Look-ups in named tables: a row name and a column name give one cell, copied from the table.

Fikote =
,Gof,Litel,Los,Rigun,Paduza,Las,Gib,Mag,Belone
Fira,65,64,24,47,10,46,58,12,29
Pev,68,74,42,34,57,89,80,72,58
Tep,40,67,69,44,64,87,83,54,67
Sopo,42,53,54,74,72,15,55,59,66
Rakip,25,89,34,78,17,89,64,15,81
Vunom,30,27,59,49,88,44,57,45,15

Fira, Rigun: 47
Rakip, Paduza: 17
Tep, Los: 69
Fira, Gib: 58
Vunom, Gib: 57
Pev, Rigun: 34
Vunom, Los: 59
Rakip, Las: 89
Sopo, Las: 15
Pev, Gof: 68
Tep, Las: 87
Rakip, Mag: 15

Kofizi:
,Fabezes,Kez,Dez,Vurudav,Kesan,Zozotu
Dob,40257,42592,28725,29504,48524,39687
Zafopa,3267,70395,37793,39194,28759,85130
Gifibom,41482,4894,57888,95730,6992,4764
Gukimi,24340,43463,39313,59584,28090,47294
Limizu,31715,37011,41370,56741,28979,38507
Vak,12526,63295,30637,49029,37322,70351
Mas,31976,36354,41003,57933,29208,37518
Vinata,31077,38334,42367,54332,28548,41019
Zisad,30222,38164,41693,52953,29835,41006

Gifibom, Kesan -> 6992
Gifibom, Vurudav -> 95730
Gukimi, Dez -> 39313
Vinata, Zozotu -> 41019
Dob, Kesan -> 48524
Gifibom, Zozotu -> 4764
Zafopa, Kesan -> 28759
Limizu, Zozotu -> 38507
Zisad, Vurudav -> 52953
Zisad, Fabezes -> 30222
Dob, Vurudav -> 29504
Vinata, Vurudav -> 54332

Table Bisofu
|  | Lumose | Kig | Bapim | Sarit | Daso | Lil | Tep |
|---|---|---|---|---|---|---|---|
| Gug | 98 | 115 | 126 | 153 | 171 | 247 | 119 |
| Sim | 140 | 24 | 81 | 61 | 112 | 129 | 88 |
| Fep | 57 | 130 | 157 | 47 | 94 | 176 | 116 |

Fep, Bapim => 157
Fep, Kig => 130
Sim, Lumose => 140
Sim, Tep => 88
Gug, Lil => 247
Sim, Lil => 129
Sim, Daso => 112
Gug, Kig => 115
Gug, Bapim => 126
Sim, Sarit => 61
Fep, Lil => 176
Sim, Kig => 24
Fep, Daso => 94
Fep, Tep => 116
Which row has the largest Lumose? Sim

Table Fivuz
         Tel  Domim  Fup  Soli  Fafaz  Zemumeb  Keded  Lizafu
Felizu   766    963  738   467    504      613    788     726
Pibo     630    965  927   827    873      698    772     832
Gez      764    767  764   762    762      767    766     763
Puler    634    891  898   826    831      711    764     829
Zik      698    952  214   374    912      860    621     696
Daro     673    873  923   826    856      682    766     830
Pevasaz  966    355  446   816    458      828    951     613
Sugefol  764    762  762   761    764      763    756     760
Gigafu   960    347  507   821    500      826    954     627

What is the Lizafu of Gigafu in Fivuz?
627
What is the Fup of Gez in Fivuz?
764
What is the Zemumeb of Sugefol in Fivuz?
763
What is the Zemumeb of Pevasaz in Fivuz?
828
What is the Lizafu of Gez in Fivuz?
763
What is the Keded of Gigafu in Fivuz?
954
What is the Lizafu of Pibo in Fivuz?
832
What is the Fup of Puler in Fivuz?
898
What is the Fup of Felizu in Fivuz?
738
What is the Fafaz of Zik in Fivuz?
912
What is the Keded of Gez in Fivuz?
766
What is the Tel of Gigafu in Fivuz?
960
What is the Zemumeb of Pibo in Fivuz?
698
What is the Domim of Puler in Fivuz?
891

Vov =
	Gir	Vopuzi	Puz	Nipilif	Sofate
Vana	216	145	211	163	92
Lup	184	80	130	57	69
Rezoz	140	167	169	54	55
Zimif	102	67	117	118	48
Dulali	179	153	169	102	60
Soz	135	171	173	31	54
Birevi	165	162	181	91	67

What is the Sofate of Lup in Vov?
69
What is the Sofate of Rezoz in Vov?
55
What is the Gir of Dulali in Vov?
179
What is the Sofate of Soz in Vov?
54
What is the Vopuzi of Dulali in Vov?
153
What is the Puz of Rezoz in Vov?
169
What is the Puz of Zimif in Vov?
117
What is the Puz of Lup in Vov?
130
What is the Nipilif of Dulali in Vov?
102
What is the Sofate of Birevi in Vov?
67
What is the Gir of Birevi in Vov?
165
What is the Vopuzi of Rezoz in Vov?
167
What is the Vopuzi of Soz in Vov?
171
Row with the largest Nipilif: Vana

Table Ligagar
,Fafosa,Zapa
Varu,22.152,32.154
Nukefez,19.522,28.275
Fasogi,45.077,68.178
Per,31.254,32.895
Tez,35.382,23.024
Ruboba,26.002,29.674
Raviv,26.502,75.110
Tovezo,32.169,25.623
Resi,23.164,30.504
Foto,30.889,21.526
Bazaf,4.449,30.482
Mosivug,25.713,32.293
Zis,30.146,52.228
Gumo,9.804,28.136

What is the Zapa of Resi in Ligagar?
30.504
What is the Fafosa of Tez in Ligagar?
35.382
What is the Zapa of Zis in Ligagar?
52.228
What is the Fafosa of Zis in Ligagar?
30.146
What is the Fafosa of Resi in Ligagar?
23.164
What is the Zapa of Nukefez in Ligagar?
28.275
What is the Fafosa of Raviv in Ligagar?
26.502
What is the Zapa of Tez in Ligagar?
23.024
What is the Zapa of Ruboba in Ligagar?
29.674
What is the Fafosa of Ruboba in Ligagar?
26.002
What is the Fafosa of Varu in Ligagar?
22.152
What is the Zapa of Foto in Ligagar?
21.526
What is the Zapa of Varu in Ligagar?
32.154
What is the Zapa of Fasogi in Ligagar?
68.178
What is the Zapa of Bazaf in Ligagar?
30.482
What is the Zapa of Gumo in Ligagar?
28.136
What is the Fafosa of Bazaf in Ligagar?
4.449
What is the Fafosa of Foto in Ligagar?
30.889

Domo =
         Bufanu  Zeza  Dovaga  Tibu  Feteda
Vuvigov     132   130      89    61     116
Lil         116   117     111   106     110
Tuvoruz     128   132      91    60     118
Bip         130   133      82    47     115
Palov       118   115     115   114     112
Soman       103   124     154   165     120
Pubitut     132   130      89    61     116
Tol         121   131     100    78     105
Bosit       108   114     172   203     125
Bagugof     135   126      94    74     116
Muza        107   115     174   206     128
Bel         104   119     162   181     120

Bufanu of Pubitut: 132
Dovaga of Bip: 82
Dovaga of Lil: 111
Bufanu of Palov: 118
Zeza of Vuvigov: 130
Zeza of Lil: 117
Tibu of Vuvigov: 61
Dovaga of Tol: 100
Tibu of Muza: 206
Dovaga of Palov: 115

Table Rikog
columns: Dotep, Pom, Zuzat, Vam
Zul: [97748, -37149, -43794, 28647]
Furap: [-38612, 83332, 10203, 80852]
Vesote: [-23980, 55116, 50301, -1696]
Bufa: [62480, 31658, 56543, -37345]
Dis: [-16309, 6159, 26109, -8399]
Vud: [75675, 89297, 99573, 94540]
Gozute: [25940, 64652, -2170, 48066]
Redude: [-2097, 40934, 98706, 16196]
Suvibu: [-39443, 39752, -16258, 70342]
Vaneg: [83444, -22197, 79975, 1553]
Puziv: [22122, 77137, 81739, -16806]
Gol: [90461, 33376, -53757, 33486]

Redude, Zuzat -> 98706
Puziv, Pom -> 77137
Dis, Dotep -> -16309
Vaneg, Vam -> 1553
Zul, Zuzat -> -43794
Vud, Zuzat -> 99573
Furap, Dotep -> -38612
Vud, Dotep -> 75675
Vesote, Vam -> -1696
Dis, Zuzat -> 26109
Vaneg, Dotep -> 83444
Vaneg, Pom -> -22197
Zul, Vam -> 28647
Gozute, Dotep -> 25940
Suvibu, Vam -> 70342
Zul, Dotep -> 97748
Dis, Vam -> -8399
Puziv, Vam -> -16806

Leneraz =
|  | Pas | Boviza | Robur | Vos | Berol | Dasap | Fonu |
|---|---|---|---|---|---|---|---|
| Rek | 98 | 165 | 105 | 38 | 165 | 130 | 77 |
| Bal | 60 | 75 | 164 | 169 | 139 | 178 | 177 |
| Vako | 139 | 165 | 75 | 187 | 85 | 106 | 79 |
| Lenef | 191 | 101 | 173 | 93 | 89 | 65 | 171 |
| Bilofi | 169 | 89 | 93 | 126 | 95 | 152 | 132 |

Rek, Pas: 98
Lenef, Fonu: 171
Lenef, Pas: 191
Bal, Vos: 169
Rek, Dasap: 130
Rek, Robur: 105
Bal, Fonu: 177
Bilofi, Dasap: 152
Bilofi, Robur: 93
Bal, Berol: 139
Vako, Berol: 85
Vako, Fonu: 79
Rek, Boviza: 165
Vako, Dasap: 106
Lenef, Vos: 93
Lenef, Robur: 173
Bal, Boviza: 75
Rek, Fonu: 77
Rek, Berol: 165

Dabi:
,Sen,Dape
Gedavu,-27.65,-50.30
Sapino,-62.65,-30.30
Rudura,-42.25,-41.55
Zanudig,-15.55,57.57
Patako,-49.42,-20.49
Gekevaf,-38.98,-43.51
Gol,-99.85,-4.10
Kegip,92.41,-18.93

Dape of Patako = -20.49
Dape of Sapino = -30.30
Sen of Rudura = -42.25
Sen of Gekevaf = -38.98
Sen of Gedavu = -27.65
Dape of Gol = -4.10
Sen of Kegip = 92.41

Dokiden:
,Kod,Bes
Dez,-15.78,-43.22
Ziropo,5.61,58.04
Tomeri,-21.76,-65.22

Bes of Dez = -43.22
Kod of Dez = -15.78
Bes of Ziropo = 58.04
Kod of Tomeri = -21.76
Kod of Ziropo = 5.61
Bes of Tomeri = -65.22
Which row has the largest Kod? Ziropo

Gib =
	Geto	Sokofu	Mip	Ganofo	Silik	Gakep	Raz
Nufugi	-0.57	2.62	3.76	1.77	-1.95	5.63	0.45
Gepon	-0.81	3.96	3.76	1.11	-1.95	-2.72	0.45
Vel	-0.52	2.10	3.76	1.77	-1.95	5.63	0.45
Bom	1.42	2.62	-6.95	1.77	-1.95	5.63	0.45
Tuda	-0.57	2.62	3.76	1.77	-1.95	-1.04	0.45

What is the Sokofu of Vel in Gib? 2.10
What is the Gakep of Vel in Gib? 5.63
What is the Raz of Bom in Gib? 0.45
What is the Sokofu of Gepon in Gib? 3.96
What is the Geto of Nufugi in Gib? -0.57
What is the Raz of Tuda in Gib? 0.45
What is the Sokofu of Nufugi in Gib? 2.62
What is the Sokofu of Bom in Gib? 2.62
What is the Silik of Tuda in Gib? -1.95
What is the Geto of Gepon in Gib? -0.81
What is the Sokofu of Tuda in Gib? 2.62
What is the Gakep of Bom in Gib? 5.63
What is the Ganofo of Gepon in Gib? 1.11
What is the Silik of Vel in Gib? -1.95
Which row has the largest Geto? Bom

